One turn sends every row of this set to another row. A few are shown first. Where does it send the rows asked after them?
Q616: [ 10 -27  23   0  25 -11   8  11   9  -1   5  -3   9  10  19  10   9 -17
  -1]
Q283: [  8 -30  22  -6  14  -6  -1  14   4  -2   2  -2   3   3  21  11  16 -17
   3]
Q911: [ -5  -9  -4   2 -30 -14  16   4  -9 -15   2   1  17  -1  -5 -10   9  12
  11]
Q993: [  9 -32  15  -4  -6  -2 -12   4 -10  -9   6  -6 -10  -5  15 -22  17  -1
  10]
Q824: [  3 -34  19  -1  12  -9   1   8   6  -9   8   8   2  -4  23  18  13 -17
   0]
Q720: [  6 -23  -5  11  36  -8   8  -3   2 -18   8   7   4  13  17   3   6  -5
 -12]
Q947: [ -6 -10  -5   8 -26 -19  22  -1  -5 -17   9   5  19  -1  -5  -6   3  13
   8]
Q26: [  0  -5  -1   3 -21 -16  20   5  -7 -11   0  -6  22   9  -7 -14   7  13
   9]
Q734: [ -4  -4   4   6 -28  -9  21   6  -6 -24  10   2  -1  -4  -2  -4  19  14
   8]
Q869: [  5 -32  20   5  20 -14   9   4  12  -6  11   6   8   4  20  17   6 -16
  -3]
Q271: [ 17 -23  19   3  17 -12   5   1   0  -2   7 -17   3  15   8 -31   6   1
   5]
Q448: [  5   3   8   3 -20  -9  22  12  -6 -17   2 -10   4   8  -6 -14  18  13
   9]
Q661: [ -4  -2   3  15 -19 -17  32   0   1 -25  17   5   5   1  -4  -1  10  15
   3]
Q895: [ -1 -38   9  11  -5 -12   0 -11   0 -20  23  12  -9 -15  18  -7   6   1
   2]
Q816: [ -2  -6  -2   9 -18 -21  26   0  -3 -14   7  -1  24   8  -8 -11   3  14
   6]
Q658: [  3   4   7  12 -10 -16  34   5   2 -19  10  -6  10  13  -8 -12  10  14
   4]
Q437: [  1 -29  -8   8  21  -3  -1  -4  -3 -24   9  15  -5  -1  20   9  13  -6
  -7]
Q17: [ 12 -20  -2   2  34  -1   0   8  -5 -12  -3  -3   2  18  15  -6  14  -6
  -5]
Q35: [  6 -25  -5  -2  18   5 -10   6 -11 -17  -2   5  -7   3  19   1  21  -7
  -2]
Q539: [  6 -29  13  18  18 -21  18 -14  10 -14  25   1   4   4  11 -15  -6   2
  -4]

Q947 -> Q816
Q271 -> Q993
Q658 -> Q448
Where do these go?
Q869 -> Q616
Q437 -> Q720

One turn sends every row of this set to another row. A few are shown first. Where does it send the rows asked after them?
Q117: [ 22  20 -13  -9   2   3 -18   2  -3  -2 -16  -5   1  -2]
Q363: [ -2 -11 -13  -5   6  -2 -17   2   2  -4  -6 -15  26 -13]
Q101: [ 20  18 -14  -7 -10   5   1   2 -10 -14   3 -11   5  14]
Q834: [ 25 -14   1   3  15 -18  -5   7   9  16   7 -14 -13  13]
Q477: [  2  -7 -14  -9  -1  18  -1  -2 -10 -18  -6 -24  -7   2]
Q233: [  4  -4 -17 -10  -3  17  -1   0 -10 -17  -1 -25  -5   3]
Q12: [ 12   6 -17  -4   6   0 -16 -10  11 -11 -15 -23 -13  -4]
Q636: [ 20  -4 -18  -3  14   0   8  13  -9  19  -3  12  -5   5]
Q3: [  0 -13  -7  -9   7  -8 -16   7   5  -7   2 -18  23 -13]
Q194: [ 26  -3  14  -6  10  -9 -11 -12   8  -6  14  -7   3  -2]
Q154: [ 11  -2  12  12  -9   1   1  -3 -15  10  -5  -6   1  -7]
Q731: [  2 -24 -19  -5  -5 -17  11  16  10   1   6 -12   5   9]
Q124: [ 12   5 -18  -6   9   4 -14 -11   8 -11 -13 -26 -12  -4]
Q835: [  7 -17   5  -9  16  -6   4  27   4  10   4 -17  -3  -9]
Q938: [  5  -4 -10  22  -8  -6   2 -12   6  -3  -4 -23   8  13]
Q78: [ 20  15 -13  -9 -11   5   5  -1 -12 -15   4 -13   5  13]
Q549: [ 17   1   4 -10  10 -13  10  -3  13  22  -2   2  -8  -7]
Q822: [ 21  21 -11 -11   0   4 -20   2  -4  -1 -13  -5   6   1]
Q183: [ 26   1   5  -5   9  -7  -9 -13  12 -15  12  -6  10  -4]
Q85: [ 23  -1 -19  -9  21  -4   2   2  17  20   8  -8 -12   0]
Q776: [  1  -5   0  -2  23 -18  14  11   6   3   7 -13   6  21]
Q410: [  3  -6 -24   5   8  -6  16  15   7   0   9   1  -9  18]
Q702: [ 16 -10  -3   4   0  -4  17  14   2  18 -11   2   8  17]
Q970: [  1  -7  -5  -2   9 -20  -2  13 -15  25   1  -2   0   4]
Q815: [  0 -24  -3 -20  18  -6  -9   0  17   9   6  -4  -5   3]
Q971: [ -4 -13 -19 -11  17   9  -1  18  14  11   7  -9  -9   1]
Q167: [  1  -7  -7  20  -3 -11   1  -4   5  -3  -7 -23  16  15]
Q837: [ 12  -3  13   7 -11   9  -3  -1 -14   4  -1  -1   0 -10]

Q731 -> Q702
Q12 -> Q477
Q970 -> Q834
Where do these go?
Q101 -> Q117
Q636 -> Q85
Q167 -> Q154
Q183 -> Q363

One turn sends every row of this set to another row. A few are shown first. Where does it send the rows asked after them?
Q135: [ 21  24  -1 -11   9  40 -11  -6   9 -12  25  -6  13   8  12 -29   2   2
  26  20  42  11  23  17  22 -16  17  15   8 -11   4]
Q770: [-16  21 -16   5  16  30  -9  -6  -5  -5   9  11  12   9   9 -13  -4 -33
  31  25  26 -16   8  18  23 -14 -11  16  23 -14   8]
Q600: [ 12  19   4   1  23  41   9   1   0 -18  17  -5   3  26  14 -30  -1   6
  33  11  28   0   3  21  19   1  11   8  -7 -25 -17]
Q915: [ -9  31  -3   0  22  32  -4  15 -12 -13   9 -20  37   5  12 -23  -9   9
   5  16  22 -14  21  15   4  -9  18  12   7 -21   7]
Q360: [  1  29   5  -8  28  36  15 -14 -21   0  27  -2  10  -8  20 -27  10  -3
   8   3  15   2   7  32   8   4   1  -3   2 -31 -15]
Q960: [ 11  18 -24   6  14  37   3 -16   1  -3  31  17   3  10  21 -27 -10   4
   8  24  26   8  23  14  -4  -3  -7  -3  -4 -24  10]
Q57: [ 22   6 -25   2  29  31 -21  27  -9 -10   9  18   0   4  20 -30   2 -19
  12  24  25   5  -1   6   6   1   7   4  14  -4  -1]
Q931: [  6  32  28  11  29  19 -12  10   7 -13  10 -17   4   5  18 -23   1   0
  10  25  22  11   7  16   1   6 -10   0  -5 -18   1]
Q440: [ 26  26  -9   2  35  18   4  17  -7  -7   4  -7  -4  -8  -3 -31  -1  -5
  18  15  45   7  23   3  11 -10 -18   8   2 -25  -4]
Q552: [ -9  24   0   5  22  28 -11   8 -19 -31  31 -15  -4   0  -7 -39 -12 -16
  22  27  20   7  23  17  23  -2 -17  -5  11 -19   1]
Q59: [-18  17   7  12  26  36 -13  -4  -4 -10  19  13  28  -2  18  -7  11 -16
  23  33  17 -12  13  31  19  -1 -14  11  14 -11  -9]
Q165: [ 10  -4   6   0  29  29   8   6  -8   3  17   5  -2   9   9 -26  18 -13
   7  25  20  25  10  30  18  -2 -13  20   8 -14  15]
Q988: [-11  23 -10 -18   6  38   3  17 -17  -5   7  18   5  10  29 -19   9  15
  14  29  33  -4  16  11  23 -13 -21  23  12  -6   9]
Q910: [  0   6 -15 -13  10  23   8   4 -12 -11  12  -3  -7  -2  13 -22 -15 -18
   3  32  12  -5   4   7  -3   1  -9  -4  28 -23 -16]
Q914: [ -7  25  -8  -2  16  36  -6  17 -13 -10   9 -20  35   7  12 -21  -2  10
  12  22  22 -18  30   5   6 -13  11  18   7 -13   6]
Q215: [  8  17  -5  -4  54  29   6  -5  -9  -1  20   1  -2   2  23 -33  14  10
  15  33  41 -23   6  21   1  -4  -6  14  20 -14  12]
Q877: [  1  14  -6   1  32  26  -3   6 -12  -6  25  -4 -12 -18  -2 -32  -7  11
   6  17  25   2  12   4  11 -11  -8   1  -4  12  19]
Q232: [  2  32   5  -8  22  29 -18   2 -44  -4  20  13   4  -8  22 -20   3  -7
  26  25  10  -1  14  18   5  -5 -19 -12   9 -13  -3]
Q168: [ -3  31   0 -10  19  31   4  -3  -4  -8  27 -13  25  -4   8 -21  13  -5
  -2  -7  11   4   8  19   5  -5   9   4  -4 -21 -12]
Q591: [ -7   4   4  -7  16  20 -18  -4 -17  -8  15   5 -15  -1  24 -41   7   2
  12  14  38   4  -7  23  15  -1 -19   7  -3 -25  -7]
Q405: [ -5  12 -24 -15  22  44  -2  20 -12   1   8  -7   1   6   5 -14   4  -5
  23  31  27  -6  17  10   6 -15 -20  31   7   7  -5]
Q287: [  9  22  -6   5  34  38   4   2 -18   6  21  -6   4 -11  17 -31 -13 -12
 -14  19  17  -2  20  33   2   0  13   4  14 -27 -10]
Q868: [ -4  27  28  16  29  22  -8  11   8 -19  12 -15   4  -2  19 -21   1  -3
   7  28  21   8  12  13  -1  10 -11   3  -1 -19   1]
Q584: [-15  31  -6  -8  18  23   0  16  -5 -15  22 -12  26  -4   9 -13  17  -5
  -5  -6  14   4  18  14  10 -18   3   8  -1 -14   3]
Q784: [ -3  20  -1   3  13  17   4   4   0 -20  20  -6  11 -18  22 -10   4 -20
   1  40  28 -21  12  22  21  11 -11  20  12  -4  -2]
Q374: [ -7  24  -7 -13  17  36   9   5 -22 -19  34   1  13  18  29 -50   9  -5
  15  32  30  12  11  25  17   1   3  18  14 -27   4]
Q622: [ 12  31 -15   5  29  38 -22   7   2 -14  31   1 -20  -7  22 -29   2  -9
  -7  11  31   1  25  26  14 -19   2  11   3 -15   8]
Q882: [  3  25 -18  -1  17  12  -5  19 -22 -25   9  -2  -2  10  -3 -18   4 -16
  24  19  43  -1  -1  22  33 -11   1   2  12  -4  15]
Q550: [  2  26 -12  -4  26  31   4   4  -6 -36  39  19   6   3   6 -35  -1  -7
  17  23  11 -13  18   1  20  -2   2 -15  20 -10   0]
Q846: [-19  18  -4   9  19  36 -10  -6  -7  -5  12   8  20  -1  10  -6   7 -24
  26  33  18 -14  10  32  27  -5 -14  16  19 -15  -3]
Q196: [  5  24 -15  -2   7  12   4   4 -26 -23  13   7   8  -6  11  -6   6 -17
  21  35  34 -17   5  27  33  -9  -5  13   9  -1   7]
Q56: [ -6  11  -5 -11  12  15 -23 -11 -18 -12  16  -6  -5   4  22 -40   8   5
  27  14  45   2  -5  14  12  -5 -18   3   3 -18  -2]
Q354: [  9  17   9   5  33  23 -13  -2  17 -22  24   3  12  -6  16 -15  15  12
   2  27  11  -5  17  17  -4  -5   2  -5  12  -7  -7]
Q795: [ -4  23 -20  -2  18  22 -13  -7  -3  -7  19   9   8  16   3 -23  -6 -16
  33  14  33  -9   4   5  25 -20   4   6  22  -4  22]
Q180: [  4  31 -10 -12  20  14   1  -6 -15   3  14  10   4   9  20 -39  -5 -13
  12  21  30 -18   8  -7  -2   3 -17  -2  27  -6   2]
Q917: [ 27   2 -21   6  31  45 -17  11 -11  -7  12  11  -1  -5  24 -32   5 -10
  16  21  20  -9  -2  10   2   8   4   7  12  -5  -4]
Q419: [ -4  23  -6   1  10  18   9   0 -12 -15  19   4   9 -14  18  -7   5 -21
   7  41  30 -27   8  22  30   5  -6  17  10  -2   2]
Q545: [  5  20 -17 -11  42  35  -4  11 -17  -8  40 -10   6   2  14 -46  15 -23
  12  22  26  -1  23  17  12 -18   0  22  22  -8 -13]
Q543: [ 24  27  -3   2  36  28   4  18 -15  -9   7  -3  -6  -6   3 -27   8  -4
  19  12  43   1  28  18  14  -5 -17  -1   3 -31 -22]
Q793: [ -3  45 -20   9  35  26  -3  23   6 -15  23  -3  -4  23  22 -27   7 -11
   8  14  45   5   8  27  16 -13  -3   7  -2  -9  -7]
Q548: [  6  12 -12  -6  20  26  -9  11 -35 -15  11   6   8  -6  -2 -17   4 -10
  19  36  25  30   2  25   6 -11 -15  -3  17 -14  -5]
Q560: [  9  17 -22   7  19  31   1 -11  -4  -9  19  22  12  21  11 -29   3  11
  13  21  35  11  22  14  -3 -11 -10 -10  -2 -19  14]
Q902: [ -2  36  -1   9  29  35  -9  13 -18  -7  15 -15  24  -5  19 -27 -12   2
 -13  16  24  -7  17  25   5  -7  17   4   9 -27  -3]
Q490: [  3  14 -23  -9  23  44   0  19 -15   4   6  -4  -5   4   9 -12  -1  -5
  24  30  27  -5  12  17   5 -19 -23  24   7   8 -10]
Q220: [ 13  20   5   4  33  25 -14  -2  19 -20  20   2   7  -1  18 -15  14  10
  -2  26  18   0  11  14  -8 -12   5 -11  14  -7  -6]
Q247: [ -7  15  -2   1  28  41   4  16   0 -14  -5  10   2  11  -3 -38   4  17
  21   8  19  -1   7  17  15   6  -7  -8  21 -16   8]
Q777: [ -5  23  -7 -23   1  41   4  10 -16  -2   5  22  -2   8  28 -21   3  11
  17  28  33  -5  13  16  17 -12 -21  18  12  -7   8]
Q533: [-24  30 -13 -11  16  25   1  26  -6 -16  18  -6  20   0  10 -10  18  -1
  -1   6  16   4  18  11  12 -18  -5  15  -5 -18   3]

Q247 -> Q165
Q914 -> Q59
Where do these go?
Q360 -> Q882
Q543 -> Q57
Q793 -> Q910
Q560 -> Q591
Q180 -> Q600
Q777 -> Q931
Q374 -> Q552
Q405 -> Q354
Q846 -> Q584
Q168 -> Q196

One turn sends every row of this set to another row. A few are shown first. Where does it send the rows asked after them?
Q28: [ 21 -10   0   5  15 -12 -19  -1 -29   7   1   2   7   4 -10  -1 -18 -11
  24   4 -11  -4   0 -29  10  -2  -5  -1   6   0   0   3  -3 -13 -19   4
 -14   8 -14  19  -9  11 -11 -14   4  -4   7   4   5   6]
Q821: [  5  -6  -5  13  15   5 -10  -7  -4   0  -1  13 -10  -2   4 -10  13  16
  15 -10  -2  -6  -9  -7  -7  12  18   9  19  11   2  -3 -10  -5 -27   7
 -21   1  -8   7 -17 -10   4   6  -6 -16 -11   6  -3  -3]
Q482: [ 11   0   8 -12 -28  -7  20  -3  -3   3   7 -15 -10  -6  27  -9  -2 -22
  -1   7 -13   4   9  -3  -2 -13  17  -7   9  -4   7   3  12  28   0 -20
   1  -3  -1   1   1  19 -28  18 -14  -6   9  -1  -5  12]
Q255: [ 14  -7   5   3  19 -13 -15  -6 -30   0  -2  -1   8  -7 -17   3 -20  -9
  23   7  -1  -3   3 -22   8   1  -7  -3   5   2  -1  -2  -8  -9  -7   6
 -18   8 -11  18  -7  17  -4 -15  17  -4   8   9  -4  13]
Q264: [  2  -8 -17  -2  21  11  -6 -11 -14  -9   5   1  -7  -9  -2 -25   4  -6
  14   6  -1 -24  -3   4   8   8   3   7   4  20 -16  11   0 -11   9  -7
  13  26   1   0   4   8   9 -13  -7   0  -6  12   4  18]
Q802: [  5  -3 -11  11  10   1  -1  -4  -4  -4  -4  10  -6  -6  -1  -5  16  11
   5 -13   1 -11 -13  -4 -10   8  13   6  24  17   8   6  -5   3 -17  11
 -20  -2  -9   8 -14  -5  10   4   4 -22  -9  19  -6  -1]
Q342: [ 17   5   6  -7 -21  -4  17  -1   3   0  10 -22  -6  -9  14  -3  -2 -17
  -4  13 -14   7  10   2 -11 -21  15  -2   1  -7  11   6  15  32  10 -16
  -9   2   2  -5  -2  23 -18  14 -15  -5   5 -10   0  11]
Q364: [  6   1  10 -11 -16  -3  14  -5   1   3  12 -15 -11 -12  11  -3  -5  -9
   2  14  -4  12  13   6 -19 -18   8   4  -5 -10   2   1  18  31  16 -20
  -9   2   7  -6  -5  20 -19   8 -11  -2  10 -16  -2  17]
Q81: [ 13 -10   1   3  21  -5 -12 -10 -27   2  -4   0  11  -3  -6   3 -20  -9
  15  -4  -5  -2  -1 -20  -3   0  -5 -11   4   1   4   4  -1  -7  -3   3
 -23   1 -14  15  -1  16   3 -26  16  -4   9  19  -4  19]
Q15: [ -2   1  12 -18 -21   1  14  -7  -3   9   6  -8 -14 -11  18  -7  -1 -17
  -1   8   1   9   8  -4 -16 -10  13  -4   0  -8   5  -1  17  31  11 -23
  -3  -2   3  -8  -1  18 -28   8  -4  -7  15  -5 -10  15]
Q416: [ 19   5  11  -1 -21 -16  12  -6  -5   5  15 -17  -4  -9   6  -3  -1 -15
  -6  14 -14  13   6   6  -5 -16  22  -2   3 -10   4  -1   9  27   5 -17
  -7   6  -1  -6   4  24 -16  24 -23  -5   2 -12   1   6]
Q747: [ -1  -3  19 -11 -20 -13   6 -10  -5  11  10  -4 -18 -15  -1 -11  -7 -15
   5  13   0  17   7   3 -11  -3  19   0   6 -17  -1  -9  12  26   8 -23
  -1   4   3 -12   5  21 -19  19  -7  -7  15 -10  -8  13]
Q340: [  7 -12 -16   2  19   9  -7 -10   0 -11   2  -4 -12   0 -13 -18   9 -11
   9   7  -6 -22 -20  -5   4   4  -5   8  16  17  -4  16  15 -12  10  -4
  13  18   2  -2   2  10  10 -10   1  -8   3  12  10   3]
Q394: [  8   0  13  -5 -16 -15   8  -9  -7   7  17  -9  -9 -12   2  -3  -3  -8
  -1  16  -4  18  11  10 -13 -13  16   4  -2 -13  -5  -9  13  27  11 -20
  -8   6   3  -6   3  21 -17  19 -21  -3   7 -18  -1  13]
Q534: [ 10  -6  -4   6  28  16 -12 -19   0  -9   0 -10  -9   0  -4  -8  14 -14
   2   7  -6 -18 -26 -11  12   7   5   5   9  18   1   1   4 -22   4  -8
   4  17  -2  -4   5   9  -1   0   2  -9   1   1   3 -10]
Q219: [  0   3 -14   5   8   3  -3   4  -7  -4  -6  10  -8 -15  -7 -11  11  11
  15  -8  10 -14  -2  -6  -8   9  10  13  18  18   5   9 -10   8 -13  12
 -16   6  -5   5 -24  -4   7   1  12 -19 -10  16  -8   6]
Q785: [  0   0  -8   6  11   8 -11   2  -7   0  -3  14 -11 -12  -3 -14   9  15
  24  -4   7 -11   2  -7  -6  14  16  16  12  11  -1   0 -14   1 -21   8
 -18  11  -5   4 -26 -10   1   2   2 -15 -11   3  -7   4]
Q788: [  5  -2  -6   2  29  20 -11 -21 -13  -9   3  -4  -3  -8   7 -15   8  -8
   8   8  -1 -19 -10  -2  16  11  14   4  -3  19 -11  -4 -10 -22   4 -10
   3  25  -4  -3   5   7  -4  -4  -6  -1  -9   3  -2   5]
Q126: [ 20 -12  -3   4  17  -4 -15  -5 -26   9  -2   2  10   9   0  -2 -17 -10
  16  -4 -16  -3  -4 -28  -2  -4  -3  -8   5  -2   4   7   2 -11 -13   2
 -18   2 -17  16  -4  10  -5 -26   2  -5   8  14   6  13]
Q974: [ 11  -3  16  -6 -26 -21  12  -6  -5   4  12 -11 -15 -11   7 -13  -6 -20
   5  11 -13  12   8   3   2  -5  24  -4  14 -11   1  -5   7  24  -3 -18
   3   3   0  -4   7  22 -19  27 -17  -7   8  -6  -4  10]

Q974 -> Q482
Q342 -> Q364
Q219 -> Q785
Where do these go?
Q788 -> Q534
Q255 -> Q28

